What is the hidden score of each row? Scores go from 0 to 30, and 15 is about the middle. The score is a weighted sum of the row's numbers plus the product of two more (or one squared), each taken from its middle value.
{-18, 8, -4, -14, 35, -24, -2, -5, 4, -36, 11, -19, -16, 1, -19, -28} -> 12
{28, -26, -37, -24, -6, -1, 6, -3, -40, 15, -27, -22, -49, 57, -61, 25} -> 18
{-1, 8, -13, -52, 5, -27, -8, -15, -21, -48, 6, -9, -17, 28, -28, -23} -> 17
{-43, 25, -14, -61, -30, -49, -32, -44, 37, -5, 28, -2, 2, 31, -11, -34} -> 14
{-30, 15, -10, 41, 68, -31, 20, -6, -34, 22, 14, -51, -33, -38, -27, -25} -> 14
{-7, 49, 62, -13, -32, -42, 14, -53, 25, -41, 38, -23, 55, 21, 45, -38} -> 13
{-7, -2, -4, -25, 10, -28, 1, -15, -22, -17, -8, -38, -22, 31, -41, -15} -> 15
{-36, 10, 35, -3, 17, -10, 40, -14, -105, -33, -40, -20, 15, 56, 60, 5} -> 15
{62, -121, -78, 37, -60, 96, -71, 123, 15, 8, -78, 126, -28, -27, 10, 123} -> 9
{57, -71, -36, 46, -21, 79, -26, 97, 30, -9, -48, 92, -6, -57, 5, 76} -> 12
{-18, 42, 4, -18, -43, -32, -4, -33, 49, -31, 37, 2, 4, 3, -7, -28} -> 13
{40, -62, -39, 78, 1, 65, -10, 89, -14, 22, -46, 74, -29, -74, -11, 71} -> 10
{-26, -57, -21, -37, 4, -32, -63, 22, -30, 5, -38, 11, -38, 12, -5, 25} -> 16
{3, 7, -17, -32, 14, -22, 2, -4, -17, -53, 4, -19, -25, 20, -32, -22} -> 16
{-55, -9, -32, 89, 3, 16, 11, 20, -68, 65, -65, -67, -83, 19, -50, 66} -> 12
{5, 34, 12, 11, 13, -21, 1, -12, 27, 2, 38, -30, -3, -27, 6, -27} -> 19
{11, 0, 0, 12, 12, 8, -6, 4, 41, -41, 4, 0, -26, -16, -21, -15} -> 13
{-11, -4, 15, 34, 8, 24, 20, -3, -5, -37, -20, -8, -32, 4, -1, 1} -> 11
{10, 40, 53, 39, 5, 5, 47, -20, 6, -30, 26, -15, 64, -23, 32, -32} -> 15
{-14, 8, -27, -57, 11, -45, -23, -12, -11, -35, 6, -29, -21, 36, -30, -24} -> 16
{39, -17, 16, 30, 18, 53, 0, 77, 28, -27, 8, 74, 49, -98, 34, 22} -> 19
{-23, 36, 4, -42, -23, -31, -14, -23, 47, -14, 24, -3, 21, 6, -9, -26} -> 12
{2, 15, -23, -11, 87, -9, 35, -26, 64, 126, 70, 5, 54, -51, 50, -23} -> 24
{24, 13, -43, 2, 61, 5, 26, 11, 35, 122, 47, 3, -8, -63, -6, -3} -> 24
{23, -3, 31, 28, -22, 30, 25, -8, -7, -16, -31, -10, -2, 34, -2, 15} -> 12
{-40, 7, -7, -54, 4, -51, -27, -23, -8, -27, 1, -20, -21, 34, -14, -30} -> 13
{-18, 50, 7, -33, -72, -46, -21, -45, 52, -21, 37, -5, 18, 22, -12, -31} -> 11
{64, -110, -47, 32, -13, 78, -57, 127, -24, 28, -75, 103, -13, -67, 14, 111} -> 23
{-19, 39, 11, -39, -44, -43, -22, -35, 57, -34, 36, -16, 8, 6, -16, -34} -> 12
{40, 52, 28, 22, 76, -2, 34, 4, 0, 19, 67, -15, 44, -85, 39, -38} -> 19
{9, 4, 12, -21, 21, -12, 12, -10, -19, -51, 6, -10, -10, 20, 5, -23} -> 16
{1, 29, 10, 32, -35, 12, 36, -31, 9, -5, 29, -3, 28, 10, -21, -18} -> 15
{-45, 7, -17, -54, 8, -39, -25, -33, -8, -20, -3, -16, -13, 27, -17, -31} -> 14
{-16, 31, -3, -16, 21, -24, 2, -18, 25, -10, 43, -3, 10, -24, -11, -42} -> 15
{47, 63, 68, 35, -34, 34, 53, -23, 19, 35, 46, -24, 92, -17, 37, -13} -> 18
{39, -6, 3, 26, -22, 41, -6, 13, 44, -56, -10, 17, -21, -13, -28, 4} -> 10
{60, -110, -48, 29, -11, 54, -70, 113, 4, 2, -62, 88, -39, -44, 11, 93} -> 8
{-61, 11, 1, -65, -5, -57, -33, -38, -24, -28, -8, -24, -16, 48, -12, -29} -> 11
{-36, 61, 9, -57, -92, -65, -36, -48, 69, -28, 55, -27, 23, 26, -16, -36} -> 14
{65, -83, -35, 39, -12, 68, -47, 110, 33, -1, -51, 85, -21, -57, 10, 84} -> 10
{-29, 14, 10, -36, -6, -39, -14, -29, 10, -30, 9, -11, 1, 23, -2, -33} -> 13
{31, -22, -42, 20, -39, 31, -23, 22, 63, -11, -19, 14, -36, 12, -34, 24} -> 22
{21, -36, -53, 50, -57, 90, 26, 29, -25, 29, -84, 20, -45, 50, -63, 73} -> 15
{-8, -17, 2, -30, -10, -20, -54, 15, 16, -33, 8, 26, -11, -21, 9, -1} -> 12
{123, -1, -24, 53, -47, 105, 26, 86, 19, 75, -66, 48, -24, -29, -57, 91} -> 1
{-58, 37, 7, -85, -73, -48, -34, -47, 31, -22, 14, 13, 17, 43, -3, -29} -> 14
{30, 19, 12, 31, -9, 29, -1, 30, 16, 33, 33, 9, 52, -44, 26, 4} -> 20
{0, -2, -22, 5, 43, 17, 31, -2, 46, 95, 24, 2, 28, -16, 11, -7} -> 24
{19, 36, 25, 3, 47, -10, 35, -9, 27, 3, 55, 10, 48, -51, 63, -35} -> 20
{-19, 3, -6, -34, 19, -39, -12, -15, -3, -39, 7, -25, -21, 15, -22, -28} -> 13
{23, -25, -9, 13, 4, 17, -9, 22, 16, -30, -18, 14, -35, -4, -22, 6} -> 14
{-22, 57, 9, -51, -77, -57, -35, -45, 71, -34, 45, -15, 16, 22, -24, -38} -> 11
{-28, -41, -41, -10, -11, 22, -39, 16, 10, -20, -10, 34, -10, 11, 7, 10} -> 17
{15, 58, 127, 43, 5, 1, 96, -56, 9, 6, 41, -25, 127, 2, 107, -39} -> 20
{2, 46, 64, 31, -43, -1, 55, -50, 11, -13, 24, -32, 73, 26, -12, -29} -> 12
{63, -103, -54, 60, -20, 84, -44, 111, 31, -3, -54, 107, -20, -60, 8, 86} -> 10
{-52, 19, 51, 9, 31, -30, 19, -23, -49, -39, 1, -40, 13, 22, 44, -29} -> 11
{-85, 1, -17, -121, -42, -90, -83, -56, -15, -14, -11, -26, -25, 96, -12, -34} -> 13
{13, -21, -1, -1, 21, 23, -29, 65, 2, 37, -23, 29, 17, -48, 21, 25} -> 17
{-35, -51, -32, -38, -25, -11, -60, 17, 5, -8, -20, 44, -8, 15, 15, 19} -> 18
{11, 14, 52, 21, -14, -7, 11, 3, 23, -20, 22, -5, 46, -26, -2, -13} -> 11
{8, -101, -36, 6, -5, 57, -74, 89, 5, -32, -48, 126, -6, -53, 42, 61} -> 23
{-32, 38, 0, -56, -60, -46, -31, -39, 50, -21, 32, -7, 6, 21, -10, -37} -> 14
{28, -21, -34, 35, -50, 66, 62, -4, -73, 76, -61, -8, -29, 76, -64, 64} -> 20
{37, -121, -61, 32, -8, 64, -88, 108, 12, 2, -41, 121, -25, -68, 38, 87} -> 16
{4, -33, 4, 3, 10, -4, -33, 27, 18, -30, -1, 32, -2, -40, 13, 7} -> 13
{-18, 75, 16, -64, -117, -57, -26, -55, 89, -43, 75, -11, 48, 29, -3, -39} -> 14
{78, -21, -31, 56, 15, 70, 1, 85, 12, 73, -13, 48, -9, -76, -11, 61} -> 15
{-19, -71, -14, -36, -8, 4, -88, 50, -4, -27, -33, 80, -13, -27, 37, 30} -> 19
{43, -33, -36, 45, 10, 31, -5, 52, -21, 43, -35, 15, -51, -28, -40, 54} -> 11
{-41, 47, 8, -85, -74, -80, -60, -57, 59, -27, 40, -39, 3, 52, -21, -40} -> 13
{-12, -7, -27, 0, 40, 7, -4, 9, 42, 27, 13, 3, -1, -25, 3, -12} -> 15
{7, -7, 3, 2, 10, 10, 10, -9, -10, -30, -8, -8, -26, 18, -14, -5} -> 14
{-64, -17, -14, -59, 2, -43, -56, -25, -12, -12, -11, -10, -21, 41, 2, -26} -> 12
{-1, 14, 46, -11, 36, -39, 17, -30, -31, -41, 18, -45, 29, 24, 34, -35} -> 17
{-60, 16, 5, -64, -4, -52, -38, -30, -2, -21, -8, -21, -15, 35, -15, -40} -> 8
{44, -7, 45, 35, -10, 53, 42, 10, 0, 10, -37, -9, 20, 5, -30, 22} -> 12
{-75, 23, 8, -56, -32, -59, -41, -36, 10, -18, 5, -18, -4, 34, -8, -35} -> 9
{11, 47, 77, 37, 12, 20, 80, -36, 50, 29, 49, -21, 113, -27, 15, -35} -> 17
{11, -28, -29, 6, -2, 32, 18, -1, -36, 18, -40, -6, -43, 50, -50, 32} -> 16
{-74, 3, -3, 66, 50, -4, 23, 6, -58, 25, -22, -55, -44, -17, -17, 7} -> 5
{5, 49, 30, -27, -32, -9, 11, -19, 48, -40, 51, 18, 76, -6, 55, -34} -> 18
{0, 6, 71, 17, 37, -5, 26, -34, -31, -53, -2, -32, 22, 18, 31, -35} -> 12
{35, -38, -47, 24, -15, 32, -18, 57, -20, 31, -10, 56, 2, -45, -9, 49} -> 23
{-45, 8, 6, -39, 6, -36, -25, -17, 6, -26, 0, -1, -7, 9, -8, -29} -> 10
{-50, 24, 30, 13, 51, -52, 3, -26, -23, -15, 12, -43, -13, -18, 26, -41} -> 11
{35, -71, 3, 17, 15, 42, -45, 94, 14, -22, -42, 93, -5, -86, 34, 47} -> 14
{47, -9, -10, 25, -33, 44, -4, 24, 43, -38, -25, 24, -39, -2, -38, 21} -> 11
{-13, 8, 48, 28, 48, -9, 43, -35, -17, -31, 13, -34, 33, 6, 18, -36} -> 14
{52, -69, -73, 54, 3, 66, -27, 84, -21, 45, -33, 69, -21, -56, -18, 78} -> 21
{33, 61, 67, 9, 46, 16, 76, -17, 52, 66, 72, 7, 127, -67, 99, -33} -> 21
{-44, 4, 5, -28, 18, -34, -20, -25, 3, -25, 6, -24, -17, 17, -11, -35} -> 10
{-1, 20, 127, 31, 40, 7, 68, -64, -62, -60, -7, -28, 77, 39, 87, -46} -> 11
{-2, 40, 64, 20, -12, -27, 29, -49, 23, -33, 32, -53, 44, 7, -6, -38} -> 12
{-49, 15, 62, -10, 35, -36, 26, -25, -92, -61, -26, -23, 24, 38, 97, -23} -> 11
{4, 12, -1, 3, -28, 1, 8, -28, 6, -9, 10, -14, -14, 28, -34, -9} -> 14
{-2, 7, -30, -6, 70, -22, 16, -17, 25, 49, 48, -17, -10, -45, -8, -38} -> 19
{-60, 7, -9, -77, -10, -65, -54, -41, -12, -18, -11, -26, -22, 60, -17, -30} -> 11
{27, 56, 0, 3, -27, 21, -1, 2, 21, 1, 57, 2, 46, -28, 11, -22} -> 20
{-6, 13, 22, 22, 42, 21, 55, -11, 9, 21, 22, -6, 61, -18, 22, -23} -> 18
{34, -2, 14, 18, 1, 27, 8, 8, 16, -17, -26, -9, -25, 6, -32, 4} -> 12
{-10, -3, -32, -15, 12, -6, -7, 5, 20, -37, 10, -4, -7, 7, -19, -20} -> 16
{-69, 12, -14, 68, 60, -25, 26, -11, -88, 71, -14, -84, -73, -6, -42, 10} -> 11
{8, 19, 95, 45, 20, 34, 66, -40, -29, -60, -5, -8, 67, 25, 49, -33} -> 12
{22, 21, -11, 5, 48, 2, 32, -10, 44, 97, 41, -8, 8, -46, -5, -7} -> 20
{54, -36, -56, 39, -90, 71, -5, 43, 14, 32, -86, 10, -73, 57, -78, 97} -> 9
{66, -11, -16, 26, -30, 39, 4, 38, 26, 28, -45, 8, -49, -5, -52, 45} -> 10
{-4, 16, -20, -2, 74, -10, 28, -14, 28, 45, 51, -5, 11, -56, 8, -35} -> 17
{-24, -66, -19, -30, -2, 7, -79, 37, -2, -29, -20, 68, -18, -18, 33, 19} -> 18
{49, 34, 20, 25, 25, 11, 29, 13, 21, 14, 35, -5, 20, -56, 2, -11} -> 16
{-30, 10, -1, -34, 21, -23, -10, -15, 23, -1, 12, 2, 3, 0, -6, -26} -> 12
{-23, 29, 8, -34, -15, -44, -20, -32, 30, -29, 18, -19, -1, 15, -5, -33} -> 12
{4, 15, -12, 22, 50, -22, 2, -2, -4, 37, 32, -22, -19, -45, -17, -20} -> 17
{25, 32, 10, 0, 78, 5, 38, -1, 34, 64, 64, 12, 58, -77, 53, -31} -> 20
{39, 73, 127, 38, -16, -3, 92, -47, 7, -16, 32, -30, 127, -1, 109, -30} -> 16
{8, -35, -4, 43, 44, -2, -26, 51, 9, -25, -4, 21, -37, -75, 7, 15} -> 11
{-28, -15, 0, 39, 19, 28, 43, -3, -67, 14, -30, -13, -23, 17, -17, 11} -> 17
{-23, 3, -22, -17, -16, -5, -29, -18, 15, -23, 0, -3, -16, 23, -6, -26} -> 15
{-5, -67, -32, 8, -15, 45, -51, 53, 29, -36, -25, 80, 1, -25, 18, 25} -> 18
{-30, 3, 42, -12, 10, 5, 45, -19, -111, -46, -41, 2, 15, 56, 70, 2} -> 18
{-7, 40, 53, 17, -16, -7, 44, -36, 29, -35, 30, -13, 66, -1, 18, -36} -> 14
{7, -71, -56, 10, -32, 39, -64, 59, 49, -13, -28, 63, -28, -1, 6, 43} -> 20
{-17, 19, 82, 26, 48, -21, 41, -38, -29, -42, 11, -51, 46, 16, 32, -45} -> 13
{-16, 12, 40, -16, 29, -22, 22, -14, -57, -61, -8, -10, 14, 25, 58, -22} -> 14
{31, 37, 4, 17, 48, -28, 20, -11, -1, 22, 44, -29, -12, -50, -9, -26} -> 16
{22, 57, 50, 25, -33, 0, 31, -26, 34, -33, 55, -7, 87, -17, 57, -39} -> 19
{-22, -8, -34, -17, 23, -25, -10, -12, 17, -20, 20, -20, -21, 10, -15, -26} -> 18
{-15, -8, -33, -3, 49, -4, 5, 10, 55, 51, 27, 0, -5, -27, 13, -19} -> 23
{-2, -4, 47, 49, -6, 42, 50, -24, -49, -4, -41, -34, 11, 48, -5, 16} -> 12
{-28, 24, 3, -29, -22, -26, -21, -22, 23, -30, 23, -3, 6, 9, -3, -27} -> 13
{-38, 13, 91, 18, 25, -7, 73, -36, -127, -37, -45, -21, 57, 70, 123, -5} -> 15
{14, 26, 37, 29, -2, 4, 32, -18, 17, -14, 15, -30, 22, 3, -14, -14} -> 14
{-10, -34, 13, -35, -4, -32, -59, 32, 16, -21, -14, 36, -15, -32, 19, 8} -> 10
{31, -1, -7, 19, -4, 19, -10, 20, 47, -39, -11, 2, -26, -9, -28, 5} -> 15
{-54, 20, 69, 22, 39, -14, 42, -31, -90, -44, -22, -38, 42, 26, 72, -20} -> 10
{52, -6, 8, 36, -49, 54, 7, 8, 37, -30, -23, 22, -12, 15, -37, 23} -> 7
{-44, 8, -19, -36, 30, -34, -15, -29, 9, -8, 24, -12, -12, 9, -15, -32} -> 12
{6, 12, -11, 7, 10, -15, 19, -17, -7, 19, 8, -28, -25, 6, -42, -8} -> 16
{-37, 40, -4, -64, -56, -55, -30, -46, 59, -9, 35, -5, 8, 30, -13, -28} -> 13
{49, 42, 4, 10, 18, 37, 34, 4, 8, 64, 52, 3, 27, -53, 8, -9} -> 22
{17, 8, -9, 12, -29, 13, 4, -23, -6, -5, 13, -15, -19, 19, -29, -1} -> 16
{11, -12, -39, -20, 10, -4, 19, -10, -25, 24, -10, -23, -29, 34, -50, 11} -> 21
{-24, 1, -38, -81, 4, -64, -29, -26, 1, -25, 16, -26, -22, 36, -24, -29} -> 18
{-20, 16, -4, -24, -21, -18, -14, -18, 21, -19, 18, 2, 13, 4, -11, -23} -> 16
{12, -15, -38, 48, -23, 44, 21, 11, -42, 50, -55, -13, -58, 32, -63, 56} -> 12
{23, 47, 109, 28, 28, 4, 71, -28, 25, 18, 31, -13, 113, -25, 86, -29} -> 16
{-55, -10, -38, -78, -18, -52, -56, -28, -12, -24, -3, -23, -19, 63, -19, -27} -> 16
{24, -40, -53, 74, 5, 44, -4, 62, -36, 50, -48, 19, -51, -35, -33, 73} -> 11
{-60, 3, 58, 40, 29, 10, 50, -23, -113, -3, -53, -50, 7, 51, 68, 11} -> 8
{-60, 26, 118, 28, 53, -39, 47, -50, -104, -57, -22, -51, 54, 43, 125, -35} -> 10
{-27, 11, 10, -18, 42, -57, -29, -15, -10, -13, 7, -24, -24, -14, -7, -33} -> 10
{-26, -28, -19, -6, 7, -6, -35, 11, 24, -32, -5, 14, -21, 5, 1, -11} -> 16
{-15, 49, 3, -11, -70, -27, -6, -41, 57, -25, 46, 1, 20, 6, -5, -32} -> 14
{9, -51, -59, 35, -37, 75, -49, 55, 84, -33, -16, 81, -5, -19, 19, 31} -> 21
{-14, -38, -15, -1, 40, -20, -34, 25, -46, 22, -21, 13, -35, -28, -3, 18} -> 17
{14, -6, -2, 24, 8, 19, 5, 15, 38, -54, 9, 20, -5, -30, -12, -14} -> 14
{38, 62, 24, -6, 83, -13, 65, -25, 45, 91, 114, 6, 93, -91, 93, -46} -> 27
{-7, -9, -43, 17, 22, 21, 0, 13, 50, 31, 14, 16, -2, -18, -2, -3} -> 21
{9, 41, 13, 28, -11, -8, 13, -19, 19, -12, 41, -17, 14, -15, 1, -31} -> 18
{-6, -59, -18, -11, 14, 9, -60, 44, -1, -31, -22, 45, -20, -26, 14, 21} -> 15
{-31, 18, -8, -80, -23, -68, -44, -33, -9, -36, 7, -25, -19, 44, -26, -32} -> 14
{-24, -1, 2, -40, -28, -40, -30, -11, 13, -10, 16, 2, 6, 7, 0, -11} -> 16
{-42, -101, -56, -40, -29, 29, -112, 54, -8, -25, -40, 107, -8, 2, 54, 41} -> 28
{42, 60, 17, 2, 35, 17, 38, -1, 35, 73, 70, 24, 70, -79, 77, -31} -> 24
{-15, -4, -53, 19, 30, 0, 14, 2, 0, 83, 4, -11, -19, -2, -23, 6} -> 23
{21, -11, -18, -19, -3, 13, 11, -4, -21, -34, -15, -10, -34, 28, -47, 5} -> 16
{27, 18, 21, 9, 17, -22, 29, -23, -26, 14, 15, -29, -17, 3, -2, -9} -> 14
{44, 44, -7, 5, 78, 12, 40, 11, 33, 98, 65, 15, 27, -95, 36, -23} -> 22
{37, 5, 8, 33, -19, 29, 32, 0, 1, 9, -12, -5, 0, 6, -33, 15} -> 12
{-24, 51, 6, -50, -78, -46, -25, -45, 69, -23, 42, -1, 23, 25, -15, -30} -> 12
{-80, 14, 17, -13, 10, -58, -32, -23, -8, -11, 8, -45, -28, -4, 7, -22} -> 4
{-6, 5, -42, -22, 57, -11, 15, -12, 29, 17, 41, 2, -2, -35, -3, -33} -> 17
{54, 6, -4, 8, 1, 29, 20, 21, 1, 64, -15, -8, -28, -10, -31, 32} -> 16
{-54, -6, -43, -67, -4, -39, -25, -34, 2, -7, 13, -9, -12, 44, -5, -31} -> 16
{-37, 32, 12, -62, -42, -64, -36, -47, 31, -26, 19, -20, -11, 37, -16, -32} -> 10
{53, -5, -6, 26, -16, 14, 12, 18, 13, 37, -22, -19, -35, -6, -54, 37} -> 10
{-36, 6, 32, -31, 8, -61, 12, -15, -109, -34, -39, -66, -25, 74, 47, 16} -> 14
{12, -37, -19, -15, -29, 16, -22, 29, -4, 14, -34, 33, -12, 11, -9, 40} -> 16
{19, -31, -30, 17, -23, 48, 21, 9, -30, 14, -50, -4, -45, 50, -58, 34} -> 17
{-7, -6, -19, -31, -20, -18, -11, -8, -5, -7, -19, -16, -29, 30, -41, 6} -> 14
{55, 85, 1, 9, 115, -23, 47, 3, 28, 106, 127, -7, 67, -127, 65, -58} -> 29
{-28, 3, 0, 1, 46, -25, 0, -12, 3, -24, 13, -26, -14, -15, -16, -33} -> 11
{-45, -4, -68, -123, -59, -55, -54, -27, -21, -35, -2, -11, -19, 101, -30, -16} -> 24
{38, 0, -14, 13, -31, 27, 42, -18, -25, 45, -18, -27, -29, 49, -68, 31} -> 15
{-49, 18, -3, -62, -22, -63, -36, -37, 15, -23, 9, -21, -19, 35, -17, -35} -> 12
{0, -8, -74, 106, -42, 66, 47, 33, -99, 127, -85, -31, -92, 36, -95, 109} -> 10
{11, -21, -25, 27, -15, 21, 2, 11, -20, 14, -49, -28, -61, 37, -54, 38} -> 14
{-46, 3, 12, -6, 39, -47, -13, -14, -6, -30, 5, -49, -26, 1, -6, -29} -> 10
{-23, 36, 24, -31, -34, -38, -9, -43, 37, -32, 26, -17, 16, 24, -4, -33} -> 12
{-18, 4, -26, -42, 15, -22, -5, -13, -15, -26, 15, -5, -1, 19, -21, -30} -> 21
{-24, 22, 17, -22, 6, -46, -20, -36, 8, -6, 14, -41, -22, 16, -8, -32} -> 13
